In the rows, 128 means zero.
Each path below is one point turned by a fixed rotation once a step. After each direction that follows a path, write how fast that rotation turns it, in degrees each step (0 if it stays still).
Each turn is a multiple of 5 degrees from 10 to 175, or 0.
Each row of a path follows its step; steps can be skipped.
path 1
step 1: [125 128 129 127 133 125 131 139 118 123 117 131 123 119 137 128 134 131
 115 122 123 123 132 129 128 126 122 116 135 122 117 131 118 135 130 119
 129 114 126 130 126 127 127 124 131 126 113 136]
step 2: [124 124 117 131 122 134 118 137 132 133 133 121 130 127 142 128 125 124
 129 126 132 131 133 133 127 141 121 133 133 133 143 127 122 131 132 127
 129 130 126 109 133 128 133 136 134 129 139 129]
step 3: [135 131 136 132 120 116 132 125 123 126 132 123 118 130 122 117 134 127
 134 126 125 122 123 127 136 132 125 123 125 122 141 133 127 128 133 130
 126 127 142 133 123 120 112 118 122 118 132 124]
step 4: [113 125 130 128 130 129 127 130 128 132 136 124 124 117 127 120 120 126
 122 133 128 135 125 143 126 119 122 132 128 117 115 137 126 127 121 121
 117 141 124 133 129 131 126 133 128 129 126 143]
step 5: [132 137 127 134 133 121 126 122 142 136 130 138 121 132 134 135 125 130
 132 126 126 125 134 128 129 131 138 136 127 119 130 115 131 132 140 129
 135 136 135 122 117 133 127 138 133 138 130 125]
step 6: [132 131 138 113 131 127 119 111 118 120 126 125 131 125 129 128 125 123
 130 133 128 122 120 134 132 120 122 127 122 134 127 125 135 128 123 139
 121 127 137 128 129 112 135 130 125 128 120 121]
step 7: [131 122 126 127 126 139 132 129 138 131 131 135 126 131 118 136 115 127
 117 137 131 122 136 118 129 121 125 119 112 130 123 136 117 128 133 126
 120 130 114 128 130 136 127 126 129 134 126 131]
step 8: [121 113 128 137 134 125 120 121 124 118 120 131 128 140 126 129 140 136
 134 127 119 133 131 119 125 137 134 132 127 124 137 125 138 141 128 129
 130 120 129 130 131 130 135 133 130 138 125 132]
step 9: [125 135 120 119 131 141 139 133 119 133 127 128 136 134 134 128 131 135
 130 119 131 124 134 127 138 126 123 130 125 127 130 135 132 130 117 133
 125 131 119 129 121 115 133 124 123 112 129 119]
step 10: [121 131 131 124 126 131 121 129 131 130 137 126 125 129 121 131 123 133
 125 121 127 142 128 122 114 134 123 128 124 136 126 126 112 123 135 121
 137 115 132 137 120 132 128 120 131 121 130 138]
step 11: [124 119 133 126 133 126 142 128 121 135 128 115 131 143 137 127 132 116
 124 129 135 138 121 125 131 129 135 126 141 128 135 131 139 129 127 124
 136 136 135 121 130 132 124 126 131 136 127 132]
step 12: [131 131 128 135 133 117 131 131 136 138 127 139 119 123 131 114 126 131
 122 126 131 119 131 133 123 131 124 116 140 135 126 126 134 117 124 131
 118 128 127 135 122 121 137 124 129 116 128 122]
Directions:
[129 127 129 127 127 127 128 127 124 130 132 131 128 126 128 128 128 128
 130 126 129 126 127 129 132 129 131 124 129 129 126 129 125 128 128 131
 128 129 126 130 128 126 132 126 126 127 127 131] -> 125
[130 129 129 130 127 130 125 132 130 129 132 128 129 132 127 127 127 130
 128 128 125 126 125 126 125 128 130 129 129 128 130 126 125 127 128 131
 126 127 128 127 125 130 129 129 126 130 129 130] -> 140
path 2
step 0: [120 132 134 127 127 127 130 138 122 132 140 132 129 127 126 141 139 136
 133 129 129 128 124 123 134 134 140 126 123 123 126 120 134 136 125 116
 142 131 125 133 119 122 123 123 117 130 127 132]
step 1: [124 140 144 135 128 122 125 135 127 123 127 126 126 131 125 117 131 131
 124 122 127 123 127 128 146 129 127 126 134 135 115 134 130 136 130 124
 124 130 121 130 120 126 133 123 120 138 132 140]
step 2: [129 135 121 126 135 129 139 136 127 119 139 118 122 125 127 122 132 129
 127 126 130 134 125 127 127 129 132 128 119 127 133 125 120 132 118 117
 135 135 121 130 120 117 134 130 112 136 128 136]
step 3: [123 135 137 129 121 136 126 127 118 136 133 124 126 120 128 121 130 126
 123 128 128 138 123 133 139 121 132 116 127 126 120 127 115 138 127 133
 123 140 130 127 118 129 131 119 123 128 124 140]
step 4: [123 131 129 131 126 130 126 130 126 122 144 119 121 128 115 120 140 122
 121 126 122 132 123 130 134 124 142 129 130 126 136 133 124 126 132 134
 132 128 127 130 133 119 126 141 116 133 121 133]
step 5: [128 139 127 130 118 125 134 132 119 133 138 134 121 128 122 133 134 133
 128 123 138 128 121 136 130 124 130 127 131 133 137 134 117 133 132 136
 132 132 126 125 121 121 123 115 135 132 121 141]
step 6: [133 132 135 130 129 135 111 131 131 131 132 122 121 138 123 128 143 131
 123 124 122 131 123 125 127 129 134 131 127 138 132 128 137 135 128 134
 135 138 122 129 115 122 120 132 124 130 116 132]
step 7: [127 134 136 131 127 132 135 136 130 136 134 122 121 133 128 132 142 136
 135 124 128 130 131 130 132 123 133 124 137 133 127 125 121 132 132 115
 135 114 120 134 123 119 127 127 135 129 126 144]
step 8: [131 128 129 133 131 130 126 131 131 133 124 125 121 132 125 119 127 121
 128 127 123 133 125 126 130 135 130 127 132 131 132 139 129 139 125 127
 122 123 118 118 104 114 127 124 118 133 126 136]
step 9: [127 139 132 125 128 137 130 125 123 134 129 121 126 124 128 129 130 135
 131 127 136 132 128 117 120 129 147 111 127 127 130 124 122 132 134 120
 133 127 123 127 126 117 130 130 114 124 129 139]
step 10: [121 128 146 135 117 130 130 128 128 125 136 139 125 127 120 126 123 124
 134 123 118 135 122 126 137 127 140 126 131 121 121 135 129 130 132 129
 131 129 126 118 117 119 130 122 118 126 127 135]
step 11: [124 143 125 130 125 125 117 134 124 120 136 123 120 132 121 122 121 136
 125 125 137 123 126 126 130 125 140 129 123 124 137 129 127 124 139 125
 138 130 120 131 121 121 126 127 118 138 136 135]
Directions:
[131 125 129 127 127 130 125 127 128 127 127 131 124 129 132 130 129 127
 131 130 129 127 129 127 125 130 129 127 132 130 130 127 130 128 129 127
 127 123 130 127 127 125 126 127 128 129 128 130] -> 35
[126 126 130 128 126 132 127 127 129 128 130 128 129 129 130 129 129 130
 130 130 125 131 128 130 128 124 128 127 127 125 123 125 130 129 129 129
 131 128 130 130 126 130 128 129 127 125 126 127] -> 110
[127 129 127 125 128 127 126 129 131 126 128 122 126 127 128 128 128 127
 127 128 127 127 125 129 126 128 131 129 125 129 130 127 130 129 128 126
 130 125 131 126 128 129 130 130 127 130 125 124] -> 160
path 3
step 0: [127 129 133 120 126 134 122 129 121 111 125 131 133 125 139 133 133 128
 131 129 130 125 124 135 121 134 126 136 124 125 130 142 122 134 130 126
 121 129 147 128 131 135 124 117 131 123 111 126]
step 1: [121 122 126 119 123 136 117 130 126 130 134 121 124 134 143 121 131 116
 126 131 129 124 141 132 129 115 115 126 129 132 127 127 123 125 113 130
 119 130 139 125 121 126 138 133 129 128 132 130]
step 2: [121 138 128 129 124 139 130 125 131 124 119 133 128 131 140 130 119 118
 123 126 125 119 136 125 129 131 134 136 138 133 121 128 117 130 132 132
 139 112 135 119 130 133 119 135 133 129 125 132]
step 3: [123 138 133 130 132 134 129 128 120 131 129 120 125 126 141 125 122 115
 133 118 115 143 131 129 122 129 124 123 132 140 125 135 133 133 137 132
 117 130 132 139 123 126 129 122 133 129 125 135]
step 4: [123 126 121 128 118 134 138 122 127 127 127 118 122 125 136 123 119 128
 121 138 130 128 129 120 130 134 116 137 141 124 119 118 132 137 140 128
 124 133 134 117 124 126 132 121 124 130 137 124]
step 5: [117 131 137 121 134 127 133 139 131 130 119 126 127 137 141 143 115 136
 135 134 131 130 129 123 126 139 125 134 127 130 137 130 122 133 126 124
 124 128 132 132 124 131 123 113 133 122 120 127]
step 7: [124 129 135 128 125 131 131 133 140 123 120 125 129 129 147 132 130 122
 121 129 138 117 149 120 127 124 117 120 130 126 127 125 120 132 118 132
 132 124 136 127 135 130 131 131 127 132 131 132]
step 8: [127 127 130 141 136 131 130 131 129 133 118 125 127 130 143 129 120 114
 133 131 108 131 128 132 127 131 131 128 129 137 124 127 122 120 132 135
 135 114 131 126 122 135 135 132 129 130 117 130]
step 9: [133 136 127 129 121 135 137 126 128 126 129 125 114 122 138 126 123 122
 122 124 125 131 128 121 116 129 111 119 132 126 117 131 139 129 140 137
 120 125 132 135 134 129 124 122 126 139 123 125]
step 10: [116 122 124 132 123 128 129 128 139 128 125 120 130 125 133 147 123 126
 126 140 121 139 136 123 131 134 117 133 132 128 133 125 123 126 135 121
 122 133 131 120 117 132 130 119 124 139 130 121]
step 11: [130 123 135 124 125 137 133 137 122 125 125 139 126 135 129 130 123 132
 138 128 125 124 122 134 122 135 114 141 127 121 126 127 124 125 125 130
 120 121 142 128 123 134 123 114 128 123 113 125]
step 12: [122 128 125 117 117 139 115 132 123 133 123 129 128 128 139 139 136 123
 126 136 135 124 134 130 123 126 124 117 137 130 125 138 124 121 116 129
 114 130 135 126 131 124 136 125 123 134 127 133]
Directions:
[127 126 128 125 129 129 126 127 130 128 131 129 126 126 129 128 130 133
 132 130 131 128 128 129 131 130 127 130 129 130 129 127 128 128 127 125
 126 128 129 129 129 130 127 126 129 129 126 122] -> 65
[127 129 131 128 131 129 127 125 129 128 130 133 130 125 127 129 128 127
 128 132 128 129 129 124 126 129 129 126 128 130 132 128 125 129 130 129
 131 126 128 126 127 130 129 125 130 126 129 128] -> 135
[126 127 123 128 130 127 126 129 126 129 127 127 129 124 129 128 129 128
 130 132 127 128 126 129 129 129 132 129 130 127 125 129 126 126 131 127
 129 128 129 124 129 128 129 129 125 130 128 129] -> 170
[131 126 129 128 132 129 132 131 126 128 132 129 128 130 129 125 130 126
 128 128 128 131 127 128 126 130 130 129 128 129 128 130 128 125 128 129
 127 128 132 128 128 125 128 128 127 128 131 125] -> 135
path 4
step 0: [128 130 132 118 126 133 126 128 124 135 121 125 123 132 128 127 127 131
 136 126 134 129 136 103 130 134 129 140 117 137 134 133 128 130 121 130
 124 120 131 128 121 129 131 124 124 122 120 126]
step 1: [126 120 139 129 121 135 123 132 121 122 131 135 127 119 125 126 125 131
 133 132 123 127 133 121 134 126 126 127 119 132 139 137 121 123 118 126
 128 121 135 113 131 132 122 131 142 133 123 127]
step 2: [131 139 137 130 128 133 137 136 124 132 132 125 119 124 141 129 124 129
 128 124 127 122 130 127 121 124 131 127 126 124 130 123 115 132 114 135
 130 132 139 116 134 126 119 139 129 133 133 133]
step 3: [134 143 128 127 129 128 134 128 116 125 125 129 123 136 142 133 138 130
 117 127 138 134 126 122 128 130 129 129 123 130 129 127 129 137 120 128
 125 128 134 126 118 145 125 132 132 129 127 119]
step 4: [123 139 132 114 124 139 130 128 126 136 126 138 133 119 131 123 138 138
 131 129 132 129 134 122 130 124 121 126 122 131 131 129 129 125 130 127
 115 123 133 132 130 137 127 128 137 119 133 115]
step 5: [128 127 126 135 126 130 132 125 120 131 131 142 134 110 126 136 124 130
 125 133 133 126 130 119 124 124 125 133 113 129 129 130 119 130 129 130
 132 132 131 130 133 120 122 138 134 124 141 125]
step 6: [133 133 119 142 125 122 138 130 121 135 131 128 121 129 122 126 122 127
 126 126 134 130 123 119 124 116 122 124 124 123 126 128 136 134 120 129
 119 140 137 124 132 127 129 141 134 129 125 124]
step 7: [124 136 122 121 129 123 126 134 131 128 132 132 124 142 132 127 129 130
 116 129 132 126 123 120 124 130 128 136 130 130 124 137 123 127 134 136
 113 130 131 130 136 134 135 141 142 123 122 122]
step 8: [119 132 128 134 120 133 125 126 131 135 136 134 131 130 135 125 122 126
 134 140 139 129 132 132 139 129 123 136 118 138 125 132 123 136 136 137
 119 122 129 133 126 127 122 133 133 117 123 130]
step 9: [133 118 132 129 127 127 136 134 121 127 137 135 123 121 121 125 123 122
 135 121 138 129 134 131 133 131 122 133 124 133 121 142 130 128 115 141
 126 135 131 135 128 124 116 130 130 121 129 127]
step 10: [134 130 134 131 128 118 123 129 126 129 141 125 115 130 123 124 128 125
 123 114 131 126 123 117 134 126 124 127 124 136 126 128 120 132 129 129
 125 136 142 133 142 137 122 124 130 133 126 131]
step 11: [123 127 131 130 124 122 126 127 131 133 132 129 118 128 149 127 124 125
 123 128 139 123 130 109 130 127 130 122 134 124 132 137 124 126 137 134
 125 122 133 129 127 134 123 121 129 123 120 125]
Directions:
[128 129 130 125 126 127 126 129 129 125 126 128 128 129 123 126 131 129
 129 125 125 127 127 128 130 128 127 128 130 130 127 131 129 127 129 126
 125 129 129 127 130 131 129 128 133 131 130 126] -> 120
